Rotation paths and how fast each direction turns (degrees each step):
Each turn is a multiple of 5 degrees from 10 to 175, or 0.
Each row of a path follows its step; steps can be skipped.
path 1
step 0: -1.00, -0.83, -1.52, +2.06, +1.05, -1.59, +2.15, -1.80, +1.27, -0.73, -1.74, +1.10, +0.64, +2.21, +1.77, -0.25, +0.00, -1.92, +0.66, +2.31, +0.77, -0.33, +1.17, -0.14, -0.03, +0.97
step 1: -0.03, -0.75, -1.77, -1.52, -0.53, +0.54, +0.65, +0.49, +0.45, -0.06, -2.22, -0.38, -2.23, +0.57, +0.00, -1.79, +1.24, +2.52, +2.69, +0.97, +0.14, +0.66, +0.23, -1.56, +0.14, -2.62
step 2: -0.42, +0.35, -0.03, -1.02, -0.39, -1.20, +3.45, +0.84, -0.76, +0.13, -2.38, +1.63, +2.12, +0.74, +0.74, -0.55, +0.14, -1.67, -2.04, -0.63, +0.73, -0.14, +1.48, -1.00, -1.15, -1.96
step 3: -1.42, +1.08, +0.11, -0.55, +0.02, +0.59, +0.53, -0.66, +1.40, +1.04, +1.43, -1.26, +0.65, +1.84, +1.14, -1.79, +2.23, +2.28, +0.05, +2.26, +0.57, -1.98, +0.10, +0.97, -0.04, -2.83
step 4: +0.58, -1.33, +2.47, +0.94, +0.51, +0.49, +0.04, +0.68, -1.37, +0.29, -1.93, -0.02, +1.38, +2.73, -1.08, +0.70, -0.14, -0.33, -0.24, -0.74, +2.30, +1.40, +0.34, +0.06, +0.63, -3.48
step 5: -1.06, +0.88, -0.09, +3.21, +1.24, +0.37, +0.98, +0.34, -1.90, -0.74, +0.48, -1.61, -0.36, +1.96, +1.04, -3.31, +0.75, -0.63, +0.09, +0.58, +0.36, -2.43, +0.20, -1.02, -0.55, +0.09
step 6: +0.31, -1.94, +2.36, -0.12, +0.52, +1.14, +0.38, -1.62, +0.57, -0.08, -2.74, -0.73, -0.77, +2.31, +0.37, +0.48, +2.15, +2.09, -0.51, +0.84, +0.78, +1.32, -0.13, -2.63, +0.09, +0.95
step 7: -2.11, +0.06, -0.63, +0.34, -1.54, -0.46, +0.39, +1.46, -2.41, -0.32, -1.41, -0.58, +0.04, +1.04, +1.13, +0.33, -0.38, -0.06, -0.02, -0.79, -0.47, -1.63, -2.09, -2.54, -3.12, -1.45
step 8: -0.28, -0.30, -0.29, +0.59, +1.24, -0.83, +2.47, -2.90, +2.01, -1.17, +0.21, -1.17, -0.09, +1.59, +0.79, +0.85, -0.01, +2.42, -3.17, -0.56, -0.27, -0.59, -0.20, -0.56, -0.52, -1.08
step 9: -0.49, -0.36, -0.31, +0.32, +0.12, +0.98, -1.13, -0.25, -3.06, +2.65, -2.44, -0.22, -0.24, +0.61, +0.35, +1.27, -0.67, +3.00, +0.24, -0.52, -0.15, -1.85, -0.55, +1.27, -0.27, -2.43
step 10: -0.42, -1.79, +0.00, +3.48, +0.65, +0.21, +1.42, -0.69, +1.05, -1.45, -1.00, +0.54, +1.96, -0.11, +1.80, -0.26, -0.31, -0.32, -0.82, -2.59, +1.80, -2.45, -0.33, +0.38, +0.79, -0.11
Speeds:
+0.81, -0.15, -0.03, +0.95, +0.23, -0.26, -1.08, +0.49, +0.32, +0.93, +0.58, +0.59, +0.40, +0.88, -0.73, -0.15, +0.94, -0.10, -0.22, -0.80, +0.42, -0.86, +0.21, +0.26, +0.46, -0.01
60
+0.30, +1.05, +0.09, +0.67, -0.69, +0.98, -0.18, -1.64, +0.73, -0.39, +0.02, +0.20, -0.07, +0.14, -0.43, -0.02, +0.63, +0.35, +0.49, +0.06, -0.44, +0.22, +0.75, +0.23, -0.81, -0.08
140
+1.14, +0.23, -0.34, +0.36, +0.58, +0.22, +1.10, +0.29, -0.90, -0.78, +0.89, +0.44, -0.88, -0.26, -0.16, -0.24, +0.41, -0.25, -0.85, -0.58, -0.69, +0.38, +0.10, -0.22, -0.02, -0.69
120
-0.34, -1.05, -0.54, -0.27, +0.41, +0.62, -0.35, -0.17, -0.35, +1.13, -0.04, -0.92, +0.07, -0.24, +0.12, +0.18, +0.93, -0.30, +0.30, -0.83, -0.24, +1.40, +0.26, +0.27, -0.60, -0.41
140
+0.76, -0.32, +1.07, -1.22, +0.30, +0.14, -0.38, +0.59, +0.31, -0.37, -0.68, -0.19, -1.28, +0.48, -0.64, +0.52, +0.05, +1.08, +0.23, -0.22, +0.01, +0.08, +0.52, +0.53, -0.02, -0.18
145
-0.84, +0.23, +0.08, +0.72, -0.02, -1.23, +0.63, +0.51, +0.23, -0.38, -0.01, -0.77, -0.37, -0.41, -0.33, -0.17, +0.56, +0.05, -0.61, -0.27, +0.55, -0.05, +0.88, +0.98, -0.95, +0.79
135
-0.38, +0.66, -0.01, -0.97, -0.83, -0.50, -0.07, -0.34, +0.17, +0.22, +0.43, -0.74, +0.42, +0.38, -0.53, +0.74, +0.19, -0.31, -1.29, -0.02, -0.70, -0.31, -0.55, +0.66, +0.21, -1.16
70
path 2
step 0: -0.31, +2.44, -1.22, -1.54, -0.09, -3.41, -0.81, -0.34, -1.35, +0.03, +2.46, +0.07, -1.62, -1.97, -0.72, -2.14, +0.65, -1.34, +0.53, +1.01, -0.31, +0.06, -1.30, -1.63, +2.84, +1.93
step 1: +1.93, +0.41, -0.13, +2.82, -0.06, -0.72, +2.51, -0.35, +1.91, -0.01, -1.39, +2.21, -1.36, -0.97, +1.23, +1.68, -0.04, +1.72, +0.91, +0.55, +0.16, +2.86, -1.13, -2.81, -1.26, -1.51
step 2: -1.76, -3.27, +2.07, +0.65, +1.51, +1.23, -1.45, +1.08, +1.44, -0.09, -0.65, -1.05, -0.30, -1.74, +2.19, +0.03, -1.57, +0.95, -1.42, +0.96, +1.79, -1.90, +0.35, +0.12, +3.37, +0.54
step 3: -0.15, -0.18, +0.88, -2.28, -2.74, -0.29, +2.54, +1.65, -2.56, -0.06, +0.27, -0.78, -1.57, +0.54, +0.41, +1.74, -2.07, -2.24, +1.01, +0.81, -0.61, -1.37, +0.10, +1.89, -1.68, -2.49
step 4: +2.20, +1.44, -0.47, -0.65, +3.16, -1.41, +0.47, -0.79, -0.35, -0.13, +0.96, -0.08, -0.19, +3.88, +2.42, -0.40, +0.30, -1.20, -0.81, -2.81, +0.18, +0.98, +0.49, +1.14, +1.66, +2.00
step 5: +1.74, +0.09, -1.03, -1.04, -1.17, -1.70, -3.31, -0.11, +0.40, -1.22, -2.80, +1.08, -0.78, -1.59, +0.65, +2.04, +3.27, -0.18, +0.87, +1.86, -1.10, -0.85, -0.54, -1.19, -1.20, +1.74
step 6: -0.34, +1.72, +0.85, +2.42, -1.46, +1.56, -0.14, +0.96, +0.64, -0.80, +0.42, +0.57, +4.37, +0.34, +2.15, +0.24, +0.44, +2.26, -1.99, +0.63, +1.84, +0.20, -0.98, +0.42, +0.00, -2.58
step 7: -0.38, -1.49, -0.98, +0.12, -2.73, +2.53, +0.54, +0.51, +0.32, +0.52, -1.30, -2.76, -0.63, +0.91, -1.50, -1.14, -1.63, -0.80, -1.82, +1.58, -2.90, +0.13, +1.37, +1.65, +1.93, +2.23
step 8: +0.14, -1.00, +1.46, -1.91, +0.22, -1.12, +0.56, -0.17, +1.33, +0.44, +0.06, +2.18, -0.04, +3.36, -2.32, -1.90, -0.02, -0.90, +0.25, -1.09, +1.35, +0.31, -0.26, +1.59, -4.52, -0.11
step 9: +0.97, +2.12, -2.04, +1.48, +2.91, -0.92, -1.48, +0.73, -0.32, -1.08, +3.41, -1.43, +0.48, -1.60, -1.95, -0.01, +1.16, +0.06, -0.26, +0.03, +0.21, -2.31, +0.08, -0.43, -0.26, +3.00
step 10: +0.14, -0.36, -2.49, +0.26, -2.23, -1.22, +1.80, -0.47, +0.26, +0.67, -1.31, +1.45, +1.08, -3.09, -0.84, +0.81, +1.81, +3.15, +1.37, -0.41, +0.29, +2.27, +2.23, +0.09, -0.18, -1.81
Speeds:
-0.30, +0.91, +0.57, -1.19, +0.32, -0.11, +0.50, -0.21, -0.20, +0.64, +0.41, +0.15, +0.42, -0.35, -0.06, +0.09, +0.09, +0.39, -1.06, +0.80, -0.30, -1.25, -0.99, -0.41, -0.48, -0.27
125
+0.61, -0.06, -0.16, -0.06, -0.06, +0.65, -0.33, +0.29, +0.21, +0.04, +0.42, +0.25, -0.12, -0.65, -0.60, +0.54, -0.05, -1.08, +0.83, +1.29, -1.47, -0.51, +0.30, -0.09, +0.62, +0.51
160
-0.12, +0.86, -0.64, +0.69, -0.71, -0.37, +1.26, +0.11, -0.52, -0.28, +0.24, -0.53, +0.08, +0.52, -0.69, +0.19, +0.49, -0.02, +0.48, +0.15, +0.44, -0.62, -0.53, +0.52, +1.35, -0.50
115
-0.56, -1.07, -0.76, -0.42, +0.06, -0.41, +0.60, -0.46, -0.12, +0.02, -0.91, -0.30, +0.64, -0.68, +0.11, -0.07, +0.16, -0.20, -0.64, -0.51, -0.14, -0.67, +0.20, -0.27, +0.87, +1.48
145
+1.02, +1.40, +0.31, +0.42, +0.53, +0.08, +0.05, +0.16, -0.28, +0.10, -1.22, +0.55, +0.03, -0.97, -0.22, -0.40, -0.13, +0.13, +0.60, -0.03, +0.94, -0.14, -0.12, +0.07, -0.19, +1.03
85
+1.35, -0.93, +0.38, -0.24, +0.01, -0.05, +0.36, -0.67, -0.97, -0.35, +0.32, +0.29, -0.34, +0.90, -0.58, -0.65, +0.30, -0.18, -0.27, +0.46, +0.20, +0.64, -0.92, -0.80, +0.13, +0.55
95
-0.40, -0.22, +0.69, +0.96, -0.22, +0.39, -0.04, -1.15, -0.48, -0.52, -0.65, +0.43, +0.11, -0.46, -0.27, +0.54, -0.59, +0.39, -1.03, +1.20, +0.26, +0.24, +0.72, +0.30, +0.45, -0.55
80
path 3
step 0: -1.20, +0.16, +1.20, -0.28, -1.09, +0.38, +2.06, +0.75, +1.71, +0.31, +0.50, -0.50, +1.23, +0.45, +2.45, +0.36, -0.72, +0.57, -3.13, +0.51, -0.04, +0.91, +2.69, -1.24, -0.11, -3.62
step 1: +0.94, +0.13, -0.68, -0.31, +3.15, +2.16, -2.17, -0.37, -0.67, +1.72, -1.93, +0.74, +1.48, -1.21, -0.90, +0.91, +3.44, +1.59, +0.04, -0.25, -0.39, -1.94, -0.89, +0.29, -0.17, -0.52
step 2: -1.17, -1.00, +0.88, +2.32, -2.81, +0.29, -0.97, +1.08, +0.11, +0.76, +2.85, -0.52, +0.53, +0.37, +0.35, -1.03, -1.26, +0.98, +2.58, +0.47, +2.60, -0.69, -0.75, +2.52, +0.13, +0.96
step 3: +0.58, -0.04, -1.41, -2.04, -2.07, +1.69, +0.07, -2.52, +2.26, -2.93, +0.00, +0.43, -1.82, +0.27, +0.22, +1.40, +1.35, -2.77, -1.36, -0.03, +0.51, -0.89, +0.42, -1.36, +0.13, -0.02
step 4: +0.30, +1.23, +1.84, -2.90, +2.12, -1.63, +0.32, -0.06, -3.38, -0.76, +0.60, +0.54, -0.57, +0.05, +0.74, -1.36, +0.44, +0.70, +2.07, +0.69, -2.61, -0.69, -0.10, +1.76, +0.97, -0.26
step 5: +1.73, +1.98, -0.16, +0.95, -3.53, +0.36, +1.22, +1.38, +0.89, +3.30, -1.65, -0.68, -0.48, -1.35, +0.74, +0.45, -2.32, +0.73, +0.47, -1.10, -0.42, +1.10, -0.09, -1.48, -0.07, +1.33
step 6: -1.00, +0.13, -0.30, +0.10, +3.91, +2.66, -2.17, +0.06, -0.22, -1.55, -0.70, +0.02, -0.69, +1.72, -1.93, +1.15, -1.57, -1.49, +0.01, +0.83, +0.98, +2.36, +0.85, -1.10, -0.85, +0.87
step 7: +0.56, -1.10, -0.42, +1.34, -0.08, -3.54, +1.34, -1.72, -1.27, -0.06, +0.70, -0.17, +2.20, +2.25, -0.95, -1.80, -1.04, -0.25, -1.17, -0.98, -0.37, -1.34, -3.18, +0.38, +0.56, +0.47
step 8: -0.84, +1.11, -0.16, +1.02, -0.23, -2.58, +0.93, +0.75, +3.72, -0.94, +0.13, +0.76, -0.01, -2.60, +0.15, +1.74, +0.56, -0.02, -0.43, -0.78, -0.28, +1.47, +2.89, +0.23, -0.02, -2.32
step 9: -0.23, -3.70, +0.13, -1.33, +1.22, +0.37, -1.75, +1.19, -2.47, +1.38, -2.19, -0.81, -1.14, +0.54, +0.72, +1.27, +2.51, +1.97, -1.48, +0.49, -0.22, -0.05, +0.01, +0.28, -0.87, +0.39
step 10: -0.76, +0.60, +0.56, +0.76, -0.35, +1.69, +1.35, +2.63, +0.95, +0.44, +1.87, -1.70, +1.59, -0.79, +0.63, -3.60, -0.20, -0.46, +0.83, -1.17, +2.56, -2.24, -1.36, -0.31, -0.66, -0.32
Speeds:
+0.43, +0.56, +0.45, +0.19, -0.73, +0.17, -0.07, -0.34, +0.73, +0.19, -0.06, -0.61, +0.51, +0.21, +0.24, -0.59, +1.17, -0.97, +0.41, -0.68, -0.02, +1.19, -0.22, -0.72, -0.72, -0.73
145
+0.91, +0.16, +0.69, +0.35, +0.25, +0.14, +0.89, -0.33, -0.99, -0.29, -0.86, +0.15, +0.59, -0.06, -0.54, -0.42, +0.17, -0.54, +0.02, -0.81, +0.84, -0.75, +1.05, +0.49, +0.50, -0.33
115
+0.86, +1.16, -0.41, +0.63, +0.72, -0.29, -0.48, +0.31, -0.56, -0.44, +0.77, -0.33, +0.36, -0.67, +0.61, -0.77, +0.27, +0.20, -0.48, -0.45, -0.52, -0.64, -0.96, +0.54, -0.45, +0.33
125
-0.17, -0.45, -0.16, -0.72, -0.23, +0.09, +0.66, +0.75, -0.56, -0.48, +0.03, +0.07, -0.91, -0.80, +0.46, -1.37, +0.39, -0.20, +0.39, -0.15, -0.25, +0.07, +0.62, -1.06, -0.09, +1.10
60
-0.09, +0.56, +0.18, -0.60, +0.19, -0.75, -0.16, -0.51, +0.44, +0.02, +0.15, +1.41, +1.02, +0.29, +0.48, -0.30, +0.12, +0.83, +0.28, -0.33, -0.82, -0.53, +0.47, -1.05, +0.69, -0.40
100
+0.10, +0.15, -1.17, -0.69, +0.61, +0.05, -1.42, -0.26, +0.27, +0.17, -0.39, -0.08, -0.45, -0.65, -0.74, -0.88, +0.14, -0.35, -0.06, -0.08, +0.12, +0.59, +0.47, +0.44, +1.08, -0.66
145
-0.69, +0.47, -0.16, +0.08, +0.09, -0.97, +0.60, -0.68, -0.41, -0.02, -1.08, -0.77, -0.76, -0.53, +1.41, +0.35, +0.20, -0.17, +0.09, +0.50, -0.50, -0.19, +0.14, +0.26, +0.14, -0.97
85
-0.03, +0.55, -0.72, +0.06, -1.15, -0.22, +0.71, +0.34, +0.79, -0.49, -0.57, -0.49, +0.16, +0.38, -0.47, -1.11, -0.70, +1.37, +0.42, +0.02, +0.21, -0.07, +0.04, +0.65, -0.33, -0.29
135
